Families of rows that turns and mirrors carry onto each other, the same ones carrying the whole set onto itself: the rest of each named row's family, in list order
7 families of 4 rows
navo: [ 30 -12   5  -7  31   5   1  36  -1   2  10 -33 -23]
Nitu: [-12  -1  -2 -24  -8  23   5  19  35 -21  57 -35  15]
poki: [-19  13  -1 -14 -35  13 -12  10  31  13  21 -31  30]
Mezik: [-23   5  -7  -9 -37  11 -14   6  22   1  17 -35  32]
Milov: [ 15 -11  -7 -10  32   8   8  33  -7   1   8 -33 -30]
pumo: [ 25  -9   1 -16  30  15  -2  40  -2   7   5 -27 -27]
kal: [-20   6  -2 -13 -44  -1  -4  17  18  12  12 -33  26]
vukav: [ 21  -9   6 -17   9 -17 -18  20  -1  -9 -22 -10 -14]
veben: [ 22 -17   5 -15   6 -14 -18  28  -6 -22 -18 -21 -16]
kupu: [-23  -4  -1 -28 -13  19   8   5  30 -14  50 -38  18]
nale: [-14   0  -1 -31 -12  25   5  17  27 -19  50 -40  26]
ravem: [-22   1   3 -29 -12  35   1  23  31 -17  46 -31  22]
mibo: [-22   1   3 -10 -42   3  -5  11  22  11  15 -37  27]
pob: [ 21 -11  -2 -19   6 -13 -26  24   8 -14 -15  -6 -24]
tes: [-17   2  -9 -10 -43   4 -14  20  30  14  19 -29  26]
vuro: [ 25  -2   7 -17   4 -10 -29  23  -2 -20 -18 -11 -11]
Dun: [ 21  -1  -7  -9  35  12  -5  37  -7  -1   2 -20 -24]
dig: [-18  11  -6 -30  -3  28   2  10  29 -17  51 -31  17]
gogus: [ 17  -9  -1  -8  33  13  -1  46   1   4  13 -27 -28]
rola: [ 21 -12   3 -12   8 -20 -27  22   1 -20 -10 -15 -20]
pozo: [-15  13  -3 -31  -2  25   8  15  26 -22  54 -30  14]
Mozu: [ 15  -8  -2  -9  30  15   5  33  -6   3  14 -35 -34]
giru: [-25   2 -13  -9 -35  -2 -12  16  22   6  27 -38  30]
tovaf: [ 22  -5   3 -15  40   6   5  30  -1  -1   4 -25 -23]
bofez: [-23   3  -5 -22  -8  34   5  10  27 -15  44 -41  20]
mazan: [ 24  -3   7 -19  -3 -12 -35  20  -2 -20 -14 -15 -13]
zup: [ 22 -16   3 -19   2 -20 -32  30   2 -19 -11 -15 -12]
Gilu: [-28   8  -9  -7 -38   6  -9  18  27   9  22 -27  25]

Which other rows belong to the same family as pob? navo, ravem, giru
Which other rows belong to the same family as bofez? Mezik, vukav, tovaf
Which other rows belong to the same family as nale? pumo, rola, Gilu
Which other rows belong to the same family as Dun? poki, veben, kupu
Which other rows belong to the same family as Milov? mibo, vuro, dig

